One turn or mirror swaps these rows in pairs. Which row does each one swap with?
The rows were stretched afterwards, more along some directions than others.
K373: -33 8 117 -64 -8 -93 -85 -146 -33 88 -81 153 79 -88 14 34 23
K359: -9 98 13 173 5 1 -103 119 -96 -73 -39 -37 23 -130 -57 -151 -180
K49: -59 91 -24 116 -31 63 -92 86 47 -27 -62 -40 -13 -37 -78 -131 -173
K585: 65 84 50 217 67 -43 -114 72 -117 -77 -45 2 55 -124 -80 -184 -221
K395: 211 -105 0 -141 180 -103 134 76 -90 -24 -85 -132 87 -65 45 -7 -98
K189: 66 -6 50 -130 115 101 -26 5 203 25 -45 -26 -60 -68 -43 100 -60
K733: 21 22 93 -5 15 -161 -103 -194 -9 101 -83 123 87 -46 -30 -42 -44
K284: 6 -80 20 -99 30 -28 158 92 233 131 -102 -138 47 122 -84 -160 -82
K463: -30 18 26 -124 -109 -6 222 0 258 194 150 -75 41 130 34 -18 59
K528: 35 26 93 -113 -93 93 207 79 75 160 126 -96 56 -182 73 15 -187
K340: 168 72 218 98 176 -155 185 102 -102 122 -22 -56 165 -2 -99 -118 -184
K864: 90 62 -60 80 -5 -44 317 210 36 22 141 -183 37 136 -20 -123 -133
K31: 83 53 -145 -4 -32 19 -75 33 -77 -88 89 -60 -32 -118 132 44 16
K89: 116 -7 47 -120 132 73 6 -31 174 43 -50 -25 -97 -42 -75 40 -48
K356: 104 16 53 -77 132 83 -15 1 142 -33 -52 -21 -80 36 -49 55 -30
K943: 117 96 -57 115 38 -51 302 181 18 10 147 -162 20 183 -46 -129 -113
K445: -24 2 -41 78 13 -251 -145 -79 -31 -6 -96 80 91 93 -34 -171 59
K799: 132 118 -78 82 110 -4 161 94 45 -31 87 -93 -46 200 -67 -114 -41
K572: 50 65 -179 21 -91 46 -116 38 -31 -94 112 -69 -42 -101 107 16 11
K781: -20 16 -47 83 30 -243 -161 -63 -25 -3 -81 42 117 93 -54 -168 43
K569: 24 52 103 -27 -8 -103 -91 -145 -30 154 -38 73 117 -35 19 -24 19
K72: 37 -30 97 -121 1 -77 321 44 229 200 111 -97 122 171 7 -34 -8
K269: 160 35 204 120 197 -220 171 73 -105 35 -73 -15 175 -24 -122 -106 -247
K796: 118 17 217 -31 146 -94 376 92 118 197 51 -95 118 100 -110 -76 -167
K713: 166 102 -68 84 104 -23 174 114 32 -35 80 -92 -53 213 -52 -89 -45
K930: 6 -30 -51 89 34 -232 -155 -105 -22 -13 -80 48 146 108 -13 -183 51
K494: -49 85 -157 6 -171 68 -74 -18 30 -22 161 -47 -40 -79 128 42 41
K677: 12 -37 39 -145 19 141 -69 -1 172 52 -59 -65 -47 -171 -21 99 -39
K950: 205 -91 10 -151 194 -95 184 81 -17 -23 -103 -134 131 -31 15 35 -121
K114: -69 -93 -6 -126 -64 50 -66 90 142 29 -75 -122 63 -216 66 -7 -75
K46: 38 117 28 183 46 -80 -117 89 -138 -70 -72 0 65 -107 -93 -164 -213
K876: 35 105 43 188 39 -84 -91 102 -143 -90 -81 26 51 -115 -71 -155 -210
K760: 162 -127 30 -155 164 -102 265 98 70 97 -117 -182 128 78 -64 -48 -93
K632: 207 -114 10 -175 202 -115 231 88 6 65 -95 -146 111 -6 -9 -21 -142
K813: -51 -10 -81 57 -12 -191 -108 -42 -9 -3 -75 -2 112 121 -7 -172 71
K303: 141 -27 172 -36 103 -122 364 79 126 186 54 -65 130 119 -69 -62 -118
K981: -83 66 -148 -17 -201 82 -46 -9 112 15 161 -51 -57 -44 112 27 50
K228: 144 8 218 51 189 -189 255 100 -135 88 -81 11 144 -7 -112 -110 -193
K707: 44 18 112 -49 10 -178 -56 -151 9 96 -23 163 99 -53 20 -26 10
K277: 56 48 60 -71 -88 58 311 171 48 122 149 -163 85 -114 66 -17 -191
K507: 38 -17 92 -119 -85 15 89 -57 63 166 56 16 70 -166 74 49 -85
K991: -48 -79 -86 17 13 -196 -60 42 12 10 -69 -86 128 10 12 -151 17
K17: 24 98 24 173 11 6 -67 116 -50 -33 -45 -47 -15 -109 -86 -177 -227
K261: 151 82 -108 95 63 -46 157 134 42 -38 102 -124 -26 210 -58 -124 -43
K471: 54 65 -157 -3 -20 32 -70 37 -82 -113 91 -78 8 -126 131 36 0
K874: -9 -4 91 -153 -66 -7 78 -79 32 152 29 -9 131 -156 95 74 -81
K644: 191 65 211 72 157 -186 228 78 -94 65 -29 46 144 -8 -90 -127 -239
K470: -45 -43 -84 41 -12 -219 -120 -41 23 -15 -80 -15 135 103 22 -131 70

K445 is swapped with -> K876
K189 is swapped with -> K632
K733 is swapped with -> K269
K707 is swapped with -> K644
K17 is swapped with -> K470

